X: rows in a few groups, each row roughly a mix of its group's directions
X (114 x 14)
[[-13 -14 -22  16  -2  19 -16 -13  -7 -18  18  -1  15   7]
 [-19  -7  23 -32  -1 -10 -13  -3  -8  15  -6   6  -5 -11]
 [ 13 -15  23 -30  -4  -9  -9   5  -7  13 -16   5 -15  -7]
 [ -4  -3 -22  13   8  12 -18   3 -22   2   9 -23   8 -21]
 [  7   8  18 -25   9   3  -9   9 -14  24   7 -15 -22  -2]
 [ -1  26   3  14  -6  22  15 -13  -2   3  15   0  -3  28]
 [ -3 -11  -3  20 -14  16 -12   5  -5 -23  16   6   9  27]
 [-34  13 -12  14   4  -2   7  -6   0  -7   9  -1  27 -14]
 [ 11   5  21  -6  13   0  15 -11 -31  20   2 -12 -12  -4]
 [-18  10 -25  25  11  -7  14   3  17   0  -3  -9  19   1]
 [-23   1 -14  17  -9  11 -16  -8   5 -18  23   6   9  15]
 [  0 -20  15 -32  -1 -14  -7   4  -3  19 -18   2   1 -14]
 [ 25  19  13 -10  -9   4  18   4  19   5   5   8 -14  21]
 [  1  -4  11  -8   8 -17  34  -4   2  -7  13   9  26  -8]
 [  2  23  13   1  -5 -17  24 -11  20  -8   0  22  -9  -3]
 [ -2 -13 -21   5  -1   4 -37  13  -6   1  -9 -14  -7 -16]
 [-23 -11 -21  25   0   7 -17   1 -14  -5  -1 -12  19  -4]
 [ 12 -19  17 -16  18   3   4  -7  -9 -12 -24   9 -22  -1]
 [-32 -21   1 -16  -5  -9 -27  -4   0   1   4   7   9  -3]
 [ -4  -4  30   8  -8   4  -6   7 -35   4   0  -2 -11  17]
 [-11  24  -1 -13  13  20  -6 -15 -14   9  21 -11 -12 -12]
 [ -5  -3  -3 -18   0 -14 -26  20  10 -12  23   1  -5 -19]
 [ 11 -14 -16  -2 -11  -6   7   5  35  -6 -16  13  16   7]
 [-10   0 -18  24  -2  -1  10 -18   8 -26  10  13  19  -4]
 [  8 -21   3 -14   7  -4 -26  -4 -21   9  -5  -9 -20 -17]
 [  9   6 -14  36   0   2  20  -9  -7  13  -9 -13   8  14]
 [-14   4 -31  10   8  18  -3 -19   4 -12  11  -4  16 -13]
 [ -2   2 -25  14  -5  29   3 -14   2  -5  14  -4  20  15]
 [  2  -1  -5  19 -16  -6  17  -3  23 -18 -14  21  14  12]
 [ -7  10 -20   7   7  25   0 -20  -8  -2  29 -11  11   1]
 [ 12 -19  19 -13 -12  -4   8   7   0  17 -29   7   4  17]
 [ -8  -1 -18  11  -7  16  19 -16   2   9  -3  -3  35   9]
 [-24  34   1  14   8   3  13 -11 -10   4  17  -7   1  -6]
 [ 10 -10   7 -14   5   2  -3  12  21 -27 -16  18 -19   7]
 [  9   1   4   1  -5 -18  21   3  15  13 -38   7   3  -6]
 [ 27  -7  22 -15  -7  -7 -10   6 -17  12  -2  -1 -25  -4]
 [-25 -10 -20  17  -4   3 -20  -9  -5 -10  21  -3  17   2]
 [-15  -5 -14  -6  14  -9  14  10  29  -3 -22   2  19  -6]
 [  3   1  23 -31   0 -14  -7  13   9   8 -13   8 -22  -5]
 [-17 -13 -21  -7   6  -5   7   4  20   2 -11  -1  33 -10]
 [-36   9  -3   9  21  -3   1 -15 -15  -4   2  -5   5 -20]
 [ -4  23  -7  14 -14  21   8 -11  -2  -2  28  -1  13  14]
 [ -5  28   5   6  -5  -1  29 -22  12   0 -12  16   0  -5]
 [ -6 -24   7  -1   4 -25  -8  12 -13  12 -26  -6   2 -16]
 [ -6  19  30 -15 -11  16  -3   0  -7   3  -2  10 -22  16]
 [ 19  15  -2 -20   0   1 -16   2  -4  18  14 -13 -21 -20]
 [ -1   8  -8  24  -8  15  -2  -2  -2 -21  29   3   6  21]
 [ 11  15  15 -26  -8  11  -4  14  15  15  -3   1 -20  18]
 [-11  -5 -28   4  15  16 -16  -7 -13   1  12 -20  11 -17]
 [  6  28   8   7  -4   8  31   4  15   0  -1   6   2  23]
 [  6 -17  12 -19 -23   0  -9   4  15  14 -11  12   1  26]
 [ 12 -21  -7   8 -17  -2   9   4  20  -8 -11  13  20  23]
 [ -2  18   5  -2  -3 -23  25  18  15  11   0  -1  20 -12]
 [  1   5   1  -1   1  13   6 -18 -34  11  15 -11  13 -21]
 [ 19  20  26 -16  -4  -5   5   7 -10  17   4  -2 -24  -4]
 [ 10  -3 -10  12 -15   8  12  -5  20 -14  14  13  17  27]
 [-19  -7  -7  -8  17  -7 -23   2 -13  -8   2  -7  -8 -32]
 [ -5 -14  -4   2   9  -6 -14  -4 -33  13   7 -19   6 -23]
 [  7 -21  24 -11  -6 -30   2  12   4  -1 -17  14  -6   1]
 [  2 -27 -14  20  -1 -22   8   0   6 -13 -12   6  22  -7]
 [ 10   4  10   5 -20   7  -1 -14  -3  13  21   3  -7  35]
 [ 14 -33   4   5   1  10 -15 -12 -24  -1  -1  -3 -10  17]
 [  6 -16  24 -27   1 -20  -7  15  -1  10 -14   4 -13  -4]
 [ -6  -9 -15  34  -7   0   1  -4  -3 -26  10   6  18   8]
 [ -1  -1  17  10 -10 -12  16  12  11   7 -29  10  -1  25]
 [ 21   6  20 -12 -18   3 -11  10   6  -1   9  10 -25  20]
 [-11  26   8 -17  13  11  -8  -9 -13   7  16  -8 -21 -15]
 [ 27   8  20 -20  11   4  28  -4   6  -5   2   9 -12   4]
 [  8   8 -27  16   1   3   0   8   3  -9  28 -13  20 -13]
 [ -1 -25 -20   5  -6  11 -37  -5  -5 -11   6  -3  -3   2]
 [ -8  12   3  20   5   9  28 -10 -19   3  13  -8  22  10]
 [  2  33  20  -1  -7  12   0   9  -5   9   4  -2 -26  14]
 [  0 -18  -9  13  15 -10  -6   4 -28  12  -3 -24   7 -17]
 [  9  33  14  -5   6   0  34   2   2  12   6  -3  -1  -2]
 [  8  -1  -6   1  17   0  -9   8 -23  19  21 -30  -4  -7]
 [ -2  21 -13   2   1  12 -16  -6 -16  15  23 -20  -5 -18]
 [ 14   3  16  20 -12 -11  -2  26  -2  -8   9   1 -12  27]
 [-24   0 -19   0   5  -6 -26   5  -2  -1  -5  -8   3 -32]
 [  2  -5  15   9 -19 -12  14   4  13  -9 -27  23   2  13]
 [  6 -13   4  -6 -20   2  10  -1  24  -9 -15  24  12  21]
 [-18   7  17 -27 -12 -10   1   5  18  25  -8   7   4   9]
 [-25  -5 -15  -2   7 -10 -20   1  -6  -1  -2  -8   8 -35]
 [-14   5   0  -5  -9 -15  15  -6  21  -9  22  16  26   1]
 [ -9  -2 -25   4  18   8 -15  -5 -12  -3  20 -19   6 -20]
 [ 22 -20  15 -12  -7 -21  -8  15   2  15 -18   1 -14   4]
 [  9 -36   2 -25 -10   2  -9   0   5   4 -20   9  11   2]
 [  0 -10 -26  20  -2  -7  13  -6  14  -4 -22   2  24  -9]
 [ 16 -15  13   8   1  15   6 -17 -25   1   5  -1  -8  28]
 [ 19  -9 -15  24  17   6   2   0 -10 -30  -4  -3 -11  -8]
 [  4  26  -1   8 -13   5  19  10  28  -3   4   8   6  22]
 [ 17  21  22 -24  -5   0  17  11  12  12  -7   6 -13   4]
 [-14  13 -11  10 -19  -6   5   4  26  -4  18   9  24  11]
 [ -4  14  25 -31 -14   1  -2   7  14  10   2  14 -10  11]
 [  9  28  13  18 -15  -1  18   9  10   3 -12   8 -11  20]
 [ 12 -12 -12   6 -25  -5 -21  13  15   4  18  -1   8  20]
 [-19   6  15 -29 -16  15  -8 -12  -5   6  18  11  11   1]
 [ 21  -6  19 -12   3 -14 -14  10 -15   4  -2  -3 -30 -12]
 [ 25 -23  -6   8   4 -12  -7   2 -23  12  -6 -17  -2 -17]
 [-27   0 -25  24  12   3   2  -9   3 -14   5  -4  20  -4]
 [  6   2   6  16 -20  -1  19   2  13   0 -31  15   7  18]
 [-17  20 -14  12   0   1  -2  11  28 -19  19   4   4  11]
 [ 20  -3  10   0   7   7  -6  -1 -30  21  -4 -20 -20  -1]
 [ 11  24   6   7 -12  12  19   4  19   1   3   7  -4  30]
 [  5 -11   2  -9  17  -7 -12   5 -23   9 -15 -15 -13 -29]
 [-16 -15   0   3  21  12   8 -24 -24 -19   3   3   8  -7]
 [-14 -10   9 -12  -1 -33   3  10  16   1 -18  12  10 -17]
 [ 16  -1  21  -8 -13 -16   3  23  17   2 -10  11 -14  19]
 [ -3  36   1   2  -4   8  13   9  24  -9  17   6  -3  13]
 [-26 -10  -5 -11   1  -2  11 -11   7  19 -20   1  29  -2]
 [ -4  20  11 -19   8  -2   4   0 -18   9  18  -8   0 -32]
 [-24 -31  -3   9   9  -4 -10 -12 -19 -12 -10   2  13  -6]
 [ 31  18  18   3  -2   0  11   3 -15  11   0  -5 -26   2]
 [  5  -8  -2 -12  15  -7 -13   6 -18 -11  12  -8  -4 -38]
 [ 12 -22 -15   3  -8  18 -28  -3   5 -16   4   4 -10  17]]
which group is each row in? (one row of each group first)
[-22  -7 -14  31   9   4  -4 -21 -20  -8   1  -7   7   0]
(7)
[-12  -7 -16  -8  13  14 -30   5 -13  -5  20 -16  -3 -12]
(15)
[-13   5 -24   2   8  13 -26  -3  -9  -4  11 -14   0 -27]
(105)

[  8  17  28  -7   0   6   6  -2  -1  -5  -8  12 -34  14]
(7)
[ 24  15   7   7  -6   3  22   8  17   6 -15   4 -12  25]
(7)
[  8  31  15  -5  -9  10  16  -7 -13  22  18  -7   0  -2]
(7)
[ -1   9  -1 -21  16  -7 -21  13   4   0  22 -11 -21 -18]
(15)
[ 10 -20   0   8 -20  -2   2  10  19 -14  -8  16  13  27]
(15)
[  4   6  -4  13 -22   3   8   4  21  -3  14   9  14  33]
(105)
[-33   0 -19  18   8   9  -7  -7  -6 -16   1  -2  19 -12]
(105)
[-11  11  -2  -8 -10  -2   8  -4  35 -17  11  23   9   8]
(105)
[ 21   9  -7  22   5  10  -5   1 -15 -23  23  -5 -17  -3]
(7)
[ 30 -14  13  -9  -3 -16  -7  15  -2  11 -15  -3 -22   0]
(7)
[ 14  10  23 -22   2  -4  20   4   2  19 -22   3 -12  -1]
(7)
